One hidden turn or mirror swaps the rows below in pairs. Which row is each named row swapped with?
z_58: [  8  12  -1   9  20   3  -5   3   0 -24  -8   7  -6  17  -7   1 -18   4
 -11  -7  -3  15  -2 -11   7   8   8  -5   1   4]
z_493: [-11 -13  12  -1  12  15   1  16  -4  -2 -18 -14   5   0   0   0 -18 -23
  -6  13  -2   5 -28  -7   0   1  -6   0 -14   2]
z_546: [  0  -9  -3   5  -6   6  -7  -6  -8  -4 -11  -8  -4   7  -1  -2  -7 -18
   2  30 -16  11   6 -15  -6  21   0  -5 -14  20]
z_809: [  8 -17  -5  16   4   8 -13  -6   9  -3  -5  18   5  -6   4   9 -13  10
   8  -3  13   2 -17   5  -2   1  -5  12   3   9]
z_768: [ 12  -4   0  -7  10  -1  11   6 -10  -3 -10 -14  -3  -4  -7  10 -19  -3
  33   0  -5  -2  -5 -11  -9  -5 -12  -5   3  15]
z_124: [  4   2   7  10  -6  -4  -4  -4   5   0  -1  -8   4   0  17  -2  -2  -4
 -22  13  19  -6  -3  -1  18   7  11   1 -13  14]
z_62: [ -2  -4   9  -8 -12  13   9 -11   6  11 -22  -2   1  12  13   1 -22 -10
  -3 -13  11   3  -6  -6 -21  -7   2  -4  -2   9]
z_374: [ -8   0   5  -1  13   9  12  -2  12  -6  -4   5  -9   3   1  11  10  10
 -15   9 -12   5   1  -4   4   1  27 -18  -1  -5]
z_152: [ -3  -6   8  -4   9  16   5  22   1  -1 -18 -12  10  11  -1  -2 -22 -20
  -4  16   0  -1 -18  -1  -3  15  -1  -5 -17  13]
z_66: [  4 -10 -11   5  -1   8 -16 -14  14  17   6  -2   5  -3   1  -9   1  -1
  21  15  14   3  -2  -5  -1 -10   6  -7 -16   1]
z_167: [-10  -4   6 -19   6   9   9  -6   5  13  -8 -17  -5  -6  10 -10  -1  -8
  16  -2  -7  20  -3   1  -7 -16   4   8   7  -1]
z_256: [ 14 -16  -2   4   2  14   7   8   8 -20 -19  -5   0   0 -11  15   7  -1
  -9   0   5  -3  -6  12  -4 -20   8  -8   9  -7]
z_832: [ 13   5  -3  12  16  -3  -6   7   1 -14 -14   7  -2  22   0 -18 -15   8
  -7  -5  -3  14   4 -12   0   5  -3  -1   6   6]
z_293: [-12  -4   8  -4   4   8   7  -2  19  -2  -8  14 -14  16   0  11   5   5
 -11  17 -10  14  -5  -5  -1  -8  15 -14   3  -3]
z_511: [ 18  -6   2   4  -8   1   2  10   3 -11 -10  12  20  -4 -19  11   6 -25
   2  -2  -2  15   3   5   4   4   9   1   6  -6]
z_795: [ -6  17   2   5 -10  18   2  -4  -3  12  -2 -11 -10  -3   4   7  13 -17
   2 -11 -11   8 -14 -26  -1  10 -11  -5   2  15]
z_497: [ 17   0  -3  -3   6  -2   7 -16  -5  17   8   5  -6 -16   0  14   2  -3
  -1   9  -4  -4  -9 -20   3   6 -26  -5   1  13]
z_362: [ 11 -18   2  13   4   4  -6  -2  10  -7   3  12  -3  -9  13   4 -14  14
   1   6   8  -8 -18   9   5   0   3  10   2   6]
z_192: [  6  -3  26  -2  -1   3   8 -11  -3   7 -18 -12   2  18   1  -2 -14  -6
 -18  -7  12  -1  -6  -8 -19   0  -7 -10   1   9]
z_596: [  4   2  14   0 -15  -5   9   1  16 -13  11   5  -9   4 -11  -3   9   0
 -13  12  10  -1   2  -1 -11  15  18  -3  -4  11]
z_158: [  5  -7 -11   9  -7   8 -15  -4   6  11  10  -8  -1   3  -1 -12   5  -4
  21  12  14  -3  -7  -5   3 -21   9  -9  -2   7]
z_774: [  2  -4  22  -4  -9  15  12 -13  -6   3 -26  -3   0  17   6   0  -8  -2
  -5  -9  12   1 -13  -4 -16  -7  -8  -1   0   5]
z_599: [-13  -4   2  12   1  -3   4  11   9  10  10   9   2  -7 -13   6   2 -22
 -19  -7   0  14 -20 -11  -5   9  -3 -18  -4   6]
z_824: [  7   2  18  -4 -11  10   8  -9   1  13 -22  -9  -6   8  10   0 -19 -10
  -7 -12   9  -5 -10 -10 -15 -10  -8  -5   3   2]
z_313: [  1 -13   1  11  -9  10  14  -4  -1  -7  -5  -2  13 -22  -2   3  -3 -30
   4  21   2  -2 -13 -10   8  -6 -19   0   2   3]
z_123: [ 18 -11  -8   7   1  11   2   2  14 -11   2  18   5  -7   6  -3 -15   7
   6   6   4  -6 -18  11   2   9  -3  10  10  12]
z_652: [ -6  18  -6   0  -7  19  -4 -10   1   5  -3  -4  -3  -8  -2   3  18  -9
   2  -1 -11   5 -16 -28  -8   5 -13  -7   8  16]
z_536: [-13  -2   7  -5   9   8   8  -5   9  -8  -4  17 -15  -3  -3  15   9   9
 -16  12 -17   3  -8 -10  -5   4  15 -13   3  -1]
z_671: [  5   3  13   0 -13  -1  16   0  16 -13   8   4 -13   2 -22  -4   8  -3
  -1   2  12  -1   0  -5  -3  21  11   4   3  12]
z_130: [  8  -1  -8  12  10  -2  -6  -2  18   6   0  -2  12   5   8  14  14  -2
   7   6 -16  -1  17  -5   9  -2   4  -5   0 -12]
z_429: [  6   5   1   5  13   8  13   8 -11  -3 -11 -19  -8  -2  -6   3 -12  -1
  28   8  -7  -1   1 -15 -19  -3 -12  -2  -5   9]
z_137: [ -9  -2   5 -19   7   7  15  -5   8  21  -6 -12  -4 -10   6  -3   6 -11
  13  -1  -8  21  -8  -5  -9 -13  -5   4   3  -3]
z_857: [ 13   1  -2   6   9  -1  15 -12  -1  12   8  11 -12 -12   2  17   4  -3
  -4   4  -2  -6   1 -20   6   1 -25   2  -2  11]
z_905: [ -9  -4   8 -20  -3  12  14 -12   2  10  -7 -10   0  -8   6  -8  -1  -5
  16  -5 -12  18 -11  -6  -5 -16  -8   0  11   5]
z_233: [-12   2   0  -4   5   6   3  -4  16   1  -4  16 -18   1   2  13  12   9
 -13  11 -12  10  -2 -10   1  -1  18 -11  -2  -4]
z_352: [  7  -4  -3  -2  17   1  11  16  -3  -7 -12  -9  -2  -8  -7   5 -11  -6
  27  -2  -5   2  -6 -15 -18   3 -19 -12   5  14]
z_365: [ 17  -1  -2   2   4  -5  14 -12  -4  16   7   5  -3 -13   1  16   5  -4
  -5   9  -4 -11  -9 -19   2   6 -25  -1   4   6]
z_189: [  6  10  -9  10   9  -7  -8  10   3 -20  -5   2  -4  17   1   3 -15  12
 -15  -4 -10  15   0  -9  -2   1  -1  -2  13   4]
z_976: [  9   1  -4  11   0  12 -12   5   0   6  -7 -15 -14   8   4   0  -1 -25
  -8  17   3  24  12  -7  22   1   4   1  -5  -2]
z_375: [ 14  -2 -14  10  10 -14  10   0   1   3   7  -3   0 -14  -4 -17   0  -6
  -5  -2  -7  -6  -5  -4   1  16  -2  14  12   3]
z_242: [  8 -14  11  10  -1   5  -8   3 -11  -1  -4  -7  -2  11  -3   2   2 -18
  -1  32 -13  11   4 -16  -7  24  -1  -7  -5  13]
z_363: [-10  -4  15 -13   4  15  18  -9   4  17  -6 -14  -8  -8   1  -8   6  -4
  15   2  -3  20   0  -1  -8 -13  -9   7   0   1]
z_702: [-13  -5  -8  -6   7   4   7  -4  16  -3  -4   9 -17   5   1  13   7   8
 -23  12 -10   6  -5  -6   2  -5  14 -15   9  -2]
z_531: [ 19 -19  -2  10  -3  17  -2   0   8 -20 -13  -5  -9  -7 -20   5   1  -5
  -2   5   4  -4  -1   6  -7 -18   2 -10  13  -4]
z_173: [ -1   3   0  15   8  -5  -2   4  14  14  -1  -5   7   4   9  10  10  -9
   4   3 -12   3  25   0   1  -3  12  -6   1  -7]
z_605: [ -8  -1  11  19   5   0  10   2  -1   5  15   9  11   3  -9   7   1 -20
 -21  -2  -4  13 -13 -10 -11  -1  -7 -20 -10  10]
z_740: [-10   0   6  11   6   3  14   1  -1   7  10  15  14   4 -14   7  -3 -12
 -18  -6   2  10 -20 -15  -7   0  -4 -21  -5  18]
z_207: [  7  -6  -3   7  12  14 -15   3  11  -8   0  13   5  -8  11   4 -13   8
   7   3   2   1 -15  13   0   2 -12  14  10  10]
z_419: [ 16  -2 -22   8  12  -5   6  -4  -3   5   7  -9   0 -11  -5 -18  -4 -11
  -4  -5 -13 -11  -6  -6  -3   6  -1  13  10  -2]
z_198: [  8  -1  -3  10  10   6  -8   9   0   9  -5  -9 -15   6   0   0  -3 -23
  -7  13   2  22  14  -7  23   3   5  -4  -2  -6]
z_431: [ 21  -5  -9   4   9  -4   5   4   3   5   9 -12  -3 -12  -3 -21  -1 -10
 -12  -2 -16 -15  -5  -1   3  10  -8   4  14  10]
z_621: [  5  -1  -7   3  10   8 -10   8   2   5  -8 -16 -12  11   5   4   1 -23
  -5  14   6  22  10 -16  23  -6  -4  -1  -3   2]
z_995: [ 14   2   3   7  -3  -2   7  14   6 -10  -7   9   9   5 -12  16  -1 -28
  -6  -5   5  16  -1   9   0  17  13   3  10   0]
z_70: [ 11 -14   9  12   3  15  -5  -6  -3  -5  -8  -7  -7  10   6  -9  -7 -17
   0  30 -16   8   8 -14  -5  19  -3 -11  -4  17]
z_247: [ 19  -1 -18   6   6  -2  -2  -7  -3   7  12  -7  -3 -11   0 -16  -7 -13
  -7  -3 -13 -11  -6  -1  -2   8  -3  14  11   2]
z_187: [  7  12  -8   6  16   2 -14   6   8 -17 -11   6  -8  15   3  -8 -18  10
  -5  -8  -1  12   7  -7  -2   8   4  -8  -3   8]
z_215: [ 16  10  -7 -16  -9  13  -2 -18  -3   3 -15   0   9   6  -9   9  -6 -12
  17  10  10 -15 -12  -7  -8   7   0   2  -9  12]
z_589: [-13   7  -1  17   5   3   5   6   2   3   9   9   4  -5  -5   7   1 -17
 -19 -11   2  15 -10 -14  -7   1  -7 -23 -12  14]
z_73: [ 14  -7 -10   3  12   4  13  14 -10  -7 -13 -13  -7  -7  -9   7 -11  -2
  17   4 -12  -3  -3 -10 -19  -3 -11 -11  -4  23]
z_443: [  7  -1  11   3  -7  -4  12  -1  18 -16  15   7  -8   7 -20  -1  13  -5
  -4  -2  11  -2  -6  -1   5  15  12  -4  -5   8]
z_661: [ -1  -8  -9 -13  -7   4  10 -22  14  -5   2 -14   9  14  -7  -1 -12 -35
  11   7   1   4  -5  -2  -9  -5  -5  -9  -8   8]
z_560: [ -3  -2 -13 -15  -3   7  15 -17  13 -12  -7 -20  12   9  -6  -6  -7 -30
   6  12   0   3   3 -11 -17   2  -3  -4  -3   3]
z_763: [  5 -12   8   9  -6   3  -9   1 -12  -3  -6  -6  -4  13  -3   3  -1 -10
   0  27 -15  17   7 -16  -9  21   1  -7  -8  20]
z_579: [  4  -7 -11   7   1   2 -12  -1  11  12   3  -2   9  -1   1 -10   6  -1
  27  10  15   1   3 -10   3 -18  -1 -13  -5   4]
z_439: [  0  -4 -10 -12  -7   5  15 -14  14  -4  -1 -12  10   2  -8 -12 -10 -34
   6  15  -1   4  -4  -5 -21 -11  -4  -2   2  -1]
z_185: [ -5   2   4 -18   6  14  20  -5  11  15  -3 -13  -9 -10   0  -3   5  -3
  11  -4  -5  14 -16   2 -10 -21  -3   4   1   4]
z_860: [ 24 -11   8   8   3  15  -3   6  16 -20 -15  -2  -1  -7 -12  17  11   2
 -10  11   2   5  -4   2  -5 -13   5 -12   6  -6]
z_563: [  3 -10 -10   9   0  12  -9   0  10  10   4  -5   6   3  -8  -9  -2  -4
  24  11  16   6  -1   0   5 -21  13 -10  -6   9]
z_854: [ 11  -6   1   0   7  10  -8  -4  11  -3  -4  13   3 -10  18   4 -15  12
  12   6   7  -3 -17   6   8   9   0  13   9   8]
z_132: [-13  -3   9   5  21  17  -3  25  -3   2 -16  -8   0   5   3  10 -16 -16
  -1  13   1  -6 -18  -6  -3  13  -4  -5  -8   6]
z_307: [ 13 -12   2   2   4  16   5  13  17 -20 -15   3   5  -9 -19   9  14   5
  -5   4   7   1  -5   0  -8  -9   9  -7   5  -7]
z_350: [ 15  10  -7 -10  -7   8   5 -20  -8   9 -13  -3   6   7   2   7  -5 -15
   4  -2  14 -12 -11 -13  -9  12  14  -2  -9  13]
z_819: [  1  -4 -14 -17  -2  -1  10 -18  19  -8  -2 -14  13  11  -8   0 -17 -30
   2  12  -5   4   3  -3 -14  -5  -1  -2  -1   6]
z_805: [-10  -4   8  -4  16  19   2  22  -2  -3 -18  -7   6  -7  -2  14 -18 -22
  -6  12  -6   3 -19  -2   4  14  -1  -1 -10   3]
z_174: [  3   1   7  -1 -19  -7  13   1  17 -17   7   7  -8   1 -11  -3   8   1
  -5  -3   4  -2  10   1  -4  18   9   2   2  11]
z_164: [-12 -12   5   4  17  10  -5  20  -2   6 -20 -12   7   4 -10  11 -15 -18
  -6   3   9  -1 -22  -5  -2   5  -2  -4 -16   5]

z_819 is swapped with z_671
z_905 is swapped with z_374
z_589 is swapped with z_579
z_313 is swapped with z_124
z_536 is swapped with z_167
z_158 is swapped with z_605
z_768 is swapped with z_58
z_137 is swapped with z_233
z_531 is swapped with z_192
z_187 is swapped with z_352
z_857 is swapped with z_621
z_439 is swapped with z_596
z_763 is swapped with z_419
z_363 is swapped with z_702

